rotation steps, each row followed by its count of steps:
The counts run from 0 to 281.
[150  90 136  81 148 154 111  93 132 138 156 126 157 113 124  89 161 150
 121 118 116  95 131 114 128 159 119 150 144 133 127 133 186 114 151 145
 129 139 100 151 162 107 178 127 100 118 122 138 107 163 165  98 134 145
 102 109 104  67 112 123 109 126  87  98 148 127  72 150  85 108 128 194
 135 131 165 179]	264
[ 96 134 142 103 132 154  75 144 174 155 104 125 142  92  92 143 121 128
 132 141  81  98 119 102 160 139 131 112 161 102 115 146 107  91 100  87
 128  81 133 136 155 138 144 140 151 121 141 119 132 104  91 113 174 124
 146 138  98 148 130 135 108 109 114 158 157 168 114  96 116 164 153 180
 139 165 103  76]	235
[170  92 117 139 109 121 149 153  91 111 140 100 121  94 114 106 123 127
 106 146 109  99 159 125 128 139  92 152 143 127 104 131 143 186  89 138
 156 111 119 101 124 130 166 160 109 108  92 137 152 115 167 105 109 104
 125 168 133  98 121  42 122 105 137 103 150 128 149 116 154 169  91 109
 139 105  59 105]	53
[107  92 125 140 133 104 101 107 141 130 180  99 128 163 133 114 166 150
 130 100 165 176 138 103  89 141 116 105 115 119 126 109  92 172 148 115
 105 161  70 127 155 147 104 120 127  79 117 156  86 155 190 128  98 147
 122 135 162 101 144 108 137 135  91  80 150  73 125 124 142 165  95 117
 122 100  87 151]	15
[171 101 114 130 112 127 144 127  72  91 155 143  99 154 189  93 148  98
 136 127 110 132 134 141 109 132  87 148 131 149 171 117 171 153  81 135
 122 134 138 137 120 119 128 105 119 173  94  89 109 119 141 166  60 168
 109 133 146 134 119 131 144 139 133 140 142  90 137 172 116 104 157 108
 120 108 144 187]	66
[119 121 106 132 108 191 105 163  90 100 115 158 122 172 139 102 147 133
 118 108  83  53 141 102 118 120 109 153 168 128 132 137 173 106  69 114
 158 146 139 112 184  83 109 125 110 128  71 111 105 129 157 163 118 126
 163 117  99 120  91 164 100 147 157 132 134 152 151 137 118 123 105 184
 119 120 123 142]	191
[155 119 165 116 110 135 100 133 164 134 163 127 119 135 143 121 137 122
 123 117 151 175 108  94 128 118 142 165  85 153 150 108 112 119 135  84
 125  99 118 142 119 169 151 112  91  85 160  83 131 141 116 118  97 142
 161 174  85 138 115  92 130  76 186 148 122 116 102 112 144 114 188 126
  87 151 108 105]	107
[198 138 145 153  93 126 125 174 123 104 118 179 110 149 127 135 140 102
  83 111 139 148  88 104  57 103 130  81 157 141 163 143 103  69  99 145
 148 144 144 161  87 103 121 111 123 125 132 150 136 103 145 152 131 171
 103 163 145  89 114 143 149 138 138 132 154 136 181 113 142 109 155 113
 164 114 145 111]	166
[104 113 167 114  97 104 111 149 166 156 115 143 149  89  93 165 106 151
  90 124 161 132 153 127 136 108 180 125  92 155 141 126  76 126 179 126
 127 164 135 110 156 149 122 136 109  63 198 150 111 141 161 114 170 147
 170  95 134 138  92 118 113 135 142 145 145 120 129 110 160 173 131 106
 118 133 149 107]	160
[163 143 115 128 134 149  98 206 100 105 105 151 106 197 144 123 124 138
 121 124 107  71 117  98  85 114 109 119 146 149 183 127 153 112 107 120
 142 126 148 138 153 108 110 128 122 132  69 113  79 120 174 177  85 147
 133 125 123 136  84 136 114 158 131 147 127 139 158 138 107 107 140 137
 129 119 178 169]	192
[ 77 108 136 145 147 107  85 126 128 100 152 123 120 149 116 137 133 105
 118  93 176 151 167 125 101 143  96 103 172 133 165 104  88 143 160 163
 123 139 115 129 169 116  86 161 148 109  93 171  94 148 200 139  83 185
 113 129 156 105 145 142  91 151 106  93 149 123 154 125 126 170 113 136
 131  74 109 146]	204
[108 109 133 121 149 105 174  97 174 165 135 111 111 141 132 137 110 120
 125 164 149 168 154  94 129 178  70 106 142 100 131 123 112 153 131 136
  86 103 116  78 127 139 109 141  91 119 122  93 134 120 148 112 159 146
  91 105 123 117 173  88 152 138 138  65 105 102 113 176  96 124 130 149
 165 145 137 127]	19
[ 95 102 143  98  86 147 189  83 144 144 154 130 140  68 124 133 112 122
 148 131 126 122 155 142 177 136 150 144 158  89 104 133  94 130 107 110
 120 161 111 133 152 137 144 141 130 107 217 113 175 119  97 143 163 151
 154 146  96 130 102 126 101 126 145 167 117 133  89 112 131 139 151 121
 118 158  67 150]	98
[158 114 136 160 123 161 101 181 125  81 130 105 122 153 146  99 113  74
  96 142 122  99 112  61 100 119  95 164 118 147 179 131 146 123  84 100
 136  88 163  88 132 146 153 153 121 178  94  81 141 101 129 126 122 110
 128 125 146 161 105  84 141 121 159 157 124 120 152 120 101 104 142 127
 127 159 115 130]	118
[ 95  95 123 148 169 110 139 102 110 152 133 118 158 161  77 138 139 157
 110 101 131  94 137 111 110 142 129  87 136  88  66 141  83 145 143 147
 137 183 130 123 125 134 109 118 143  89 118 160 151 167 134 118 183  92
 143 149 131 115 127 117 137 131  88 109  91 103 176  93 184 149  65 116
 122 111 113 125]	279
[182 144 138 143 110 131 115 131  86 103 172 153 114 151 140  97 170  99
 134  94 166 143  96 127  76 107 143  85 110 131 144 113 147 130 151 150
 133 156 122 175 143 161 150 113 171 120 110 142  78 151 153 137  71 148
 110 142 161 119 148 150 122 155 104 142 105 118 136 109  79 113 127 109
 125  97 126 200]	140
[110 123 122 139 122 105 158  76 156 163 147 150 109 100  80 149 115  98
 125 158 132 126 177 129 127 149  69  76 138 106  88 135 133 128 109 156
  85 128  91  96 133 119 118 115  73 139 146 114 119 124 124 121 179 128
 123 153 112 112 155 156 171 131  97  67 126 134 111 128 100 138 113 164
 142 122 167 130]	20
[ 81  58 150 163 181 129 170  84 134 118 140 121 133 127 109 150 119 140
 143  93 132 111 151  81 151 140 114 127 169  85  99 132  72 147 119 138
 143 143 157 102 146 108 105  94 142 102 133 121 174 117 122 155 169 134
 152 157 130 152 108 109 107 139 147 106  94 115 140 125 166 136  78 107
 126 101  98 129]	90
[126 109 111 130 150 106 164 106  97 130 137 124 153 174 145 118 113 105
 123 118 139 143 137 113 111 152 111 132 162  98 116 136  96 151 127 112
 125 207 130 108 145 150 110 158 144 123  83 111 156 160 134 132 123 149
 135 119 168 117 172  63 125 154  97 138  87  63 160  99 139 132 130 110
 130 173 122 179]	26
[115 118 178 151 179  95 140 109 183 162 170 143 102 141  85 181 107 127
 114 127 157 112 101  79 150 151  88 101 101 154 141 148 129 135 130 145
 112  62 157 110 145 152 116  78 126  67 109 122 160 125 128 132 158  86
 100 133 126 154 158 116 107  86 150  98 110 111 130 137 100 111 101 145
 133 124 181  86]	82
[124 182 168 177 160 104 125 105 143 166 116 167 124 128 118 134 122 100
 137 137 189 147  87 131 126  98 161 134  98 172 151 133 142 118 170 155
 105 175 163 126 135 144 137 133 123 114 112 110  85 180 112  99 162 136
 137 114 167 146 155 137 140 162 140 135 101 108 125 113  67  68 127 122
 134 131 206 138]	148
[194 123  98 108 140 139 133 111  85 139 152 172 169 128 150  81 135  94
 125 126 116  84 126 150 141 127 122 121 147 102  98 167 149  66  54 150
 142 146 134 166  86  85 123 120 162 145 119 122 168 103 106 118 147 170
 123 147 115 135 129 159 146 138  76 140 182 112 181 107 130 146 144 168
 171 105 127 118]	39
[112 113 141 133 103 137  66 182 126  99 117  93 106 185 133 134 132  92
 115 123  97 141 132  66  95 135  77 130 158 119 137 123  85 166 112  58
 114  95 120 102 147 151 119 153 108 145  78 114  95 137 147 132 109 121
 152 160 155 132 130  86 136 103 123 120 121 119 159 107 138 116 149 130
  86 144  93 112]	244
[136 114 156  90 128 119 154 120 139 187 164 124 118 101  63 122 143 189
 102 129  86 104  90  84 147 160 122  79 125 133 108 135 194 134 110 103
  98 107 120 108 136 150 125 120 117 104 118 100 130 163 138 100 172  38
  94 115 111 139 161 119 143 120  98  94 109 124  95 114  97 148 103 161
 158 131 151 142]	272
[104 149 144 140 152 105 138 100 105 134 113 167 151 146 128 160 145 118
 148 108 117 168  97 173 115 118 159 133 158 112 105 137 103 143 160 121
 114 190 134 132 107 131  92 169 181 116 104 142 103 183 103 148 111 122
 133 139 189 170 150 140 128 160 103 173  85 113 147  82 114 134 128  94
 114 117 123 170]	214
[136 151 133 180 137  90 109 158 145  99  93 109 129 155 136 147  83  87
 130 159 126  71  87 135 140  94 149 126  91 174 174 108 103 155 187 117
 111 102 148 144 127 152 145 134 144 168 141 132  99 137  97 104 138 102
 109 118 180 179  94 126 117 140 138 153 142 149 156 143 114 104 129 107
 123  99 147 100]	122
[ 80 124  82 139  95 161 177 134 114  81 127  94 138  99 145 122  92 131
 109 123 115  44 134 141 153 142 154 150 117 125 131  98 148 152 167 117
 124 129 109 114 132 124 122 163 142 175 194 140 129 116 122 104 164  74
 138 115  86 127  84 134 104 148 140 133 149 177 104 156 155 122 111 119
 140 102  50 130]	124
[ 73 158 110 157 127 150  94 169 152 114 154 112 111 149 155 133 136 176
 128 132  98  90 134 169 116 126 151  94  89 154 170 116 149 121 113 113
 109  99 118 140 119 105  73 116 157 126 143 141  68 115 125 171 114 125
 113 109 127 170 108 221 131 137 137 152 138 171 107 139 127 139 127 135
 143  61 146  85]	195
[156 122 158 135 157 121  71 121 182 145 137 135 131 120 111 138 116 148
 153 142 151 132 126  74 159 121 121 152  75 128 124 136  94 140 146 105
 151  87 144 152 149 166 200 102 109  74 115 123 128 121 111 113 139 149
 162 154  98 144 125  84  95  78 165 159 106 117 100 101 114 115 155 143
  83 170 128  84]	108
[137  88 138 168 138 108 103 112 149  95 142 123 118 128 184 132 139  92
 120 133 198 161 168 128 126 117  95 139 111 140 163 142  81 104 109 165
 141 135 150 153  82 129 156  95 155 143 134 120 171 119 108 134 121 220
 143 171 128 117 141 104 142 115 144 165 141 131 144  88 136 105 151 109
 114  99 132 102]	104
[107  67 134 149 169 103 191 103 139 120 153 108 150 171 121 135 112 135
 130  83 141 166 102  90 124 145 143 142 149 114 136 114  86 153 192 117
 147 144 136 110 149 135 112 116 159  92 144 130 174 176 146 161 146 111
 134 135 192 161  94  85 104 126 166 122 121  90 138 155 168 136  90  93
 116 122  95 144]	89
[182 132 140 123 153 104 146 110 103 121 146 156 114 154 126 132 103 106
 137 118 158 100  62 118 143 147 138 170 141 194 178 128 179 136 149 171
 120 149 117 161 160 141 149  98 123  91  85  98 113 161 142 113 118 165
 118 136 129 111 159 136 112 112 144 129 151 129 138 165  73  94 140 154
 124 128 188 161]	74
[ 75  84 102 115 161 132 189 104 119 134 122 121 153 120 125 132 149 160
 128  99 129 135 207 153 142 146 102 139 181  88  69 128 120 123 122 122
 163 164 120 108 111 115 114 182 157 107 129 132 168 155 155 170 132 145
 133 141  99 148 134  92 112 151 136 130  45 104  90  89 136 159  91 134
 126 116  93 147]	216
[ 97 114 103 151 149 108  98 136 120 111 109  91 137 183 158 167 110 143
 172 109 103 128 127 131 132 152 138 168 133 129 126 112 118 183 185  99
 129 169 103 146 131 144 135 141  76 103 100 147  79 164 162 128 117 136
 179 162  94  82 107  77 109 112 145 113 143 134 123 108 166  92 114 120
  74 142  90 152]	252
[ 85 104  99 111 137 141 163 112 121 123 144 169 126 184 125 138 151 124
 115  94 121 131 147 130 109 155  75 107 169  82  88 152 118 114  95  95
 139 150 110  96 122  93  88 155 133 156 113 104 158 155 128 202 139 125
 151 166  86 146 137 141 128 130 165 130  56 127 116 100 135 140 142 143
  98 126 117 159]	217
[125 124 138 121 133 127 170 110 175 143 150 144  83 115 115 118  99 145
  91 141 178 135 142  78 110 152  88 105  83 147 136 128 155 130 128 124
 116 123 132  97 132 172 166 146 112 124 113  89 147 120 166 123 137 131
 103 111 104 128 162  62 129 111 149 105  46 115  82 111  68 126 100 147
 164 157 174 157]	145
[160 168 111 163 126 126 133 103 131 122  71 172 140  92 108 141 106 108
 158 153 114 126 140 165 130 130 123 118 160 139  95 123 125 100 169 164
 156 116 152 184  76 128 183 136 142 125 118 167 101 102  88  86 156 163
 123 153 134  91 139 108 116 167 131 130 118 151 118 119  92 120 130 117
 153 160 137  88]	175
[118 104 108 179 186 141 147 104  89 108 118 129 107 155 172 122 141 146
 182 142 101  88 186 131 163 148  86 173 168 136 113 133 152 170  96 157
 143 158 148 120 156  86 166  79  91 126  86 124 129 112 141 160 127 164
 157 124  89 105 118 116 108 139 145 156 139 165 119 158 129  99  88 118
 121 121 126 122]	64
[102 142  94 145 109  91 137 130 127  79 139  98 121 147 161 136  60  58
 170 167 116 131 149 196 139 143 106 157  94 134 157 105 110 178 132 114
  87 107  80 117 124 141 106 142 104 149 188 112  70 117 116 128 107 139
 136 125 141 145 102 134 118 129 146 119 150 115 117 190 142 122 167 111
 118 107 119 102]	59
[114 133 132 113  96 121 145 161 130 139 175 126  85 143  73 153 159 160
 120  99 111 134 113 127 102 130 114  51 143 120 110 101 146 148 120 103
 112  95 100 128 115 162  90 151 181 101  97 163 112 159 149 176  90  76
  78 169 152 143 170 134 157 119 113 131  98 166 149  95  96 175 122 114
 141  99  87 145]	206
[157 114 102 158 133 185 129 138  89 111 100 117 118 164 159 112 187 142
 165 116  32  93 136 132 131 153 112 120 162  90  94 132 171 170  91  82
 124 136 161 141 108 106 149 108 135 172  87 105 118 114 125 149 112 111
 124 131 118 123 127 137 141 149  98 162 132 160  93 108 129  96 129 122
 118 160 108 184]	254
[173 157 140  99 106 127  97 126 133 129 152 165 147 127  91 116  88  38
 160 159  89  93  80 114 119 118 118 119 156 129 117 130 125 117  96 112
  89 102  94 131 159 121 126 106 111 115 127 115  88 113  96 102 164 121
 143 169 138 133 100 151 145 102 110 107 181 141 147 145 112 153 177 174
 131 159 149 107]	47
[151 125 127 124 125 173 184 137 127 146 147 175 146 166  91 108 147 197
  92  86 115 113 103  94  83 129 156  78 109 110 109 151 133  72 107 101
 196 148 145  94  89 116 105 132 141 116 115 105 154 141 128 151 140  73
 129 130 124 174  89 121 122 140 152 129  66 105 146 116 130 137  92 126
 163 130 139 141]	154
[119 137 114 163 119 139 172 118 156 139 136 119  79 109 104 177 134 181
 162 108 147  70 113 113 190 161 141  72 142 135 116 112 143 171 146 131
 128 141 122 145 150 156 164  96 109  86 136 148 104 129 102 126 154 107
 124 117  85  89 171 167 108 118 142 175  88 199 109 104 104  85 120 121
 138 144 115 160]	135
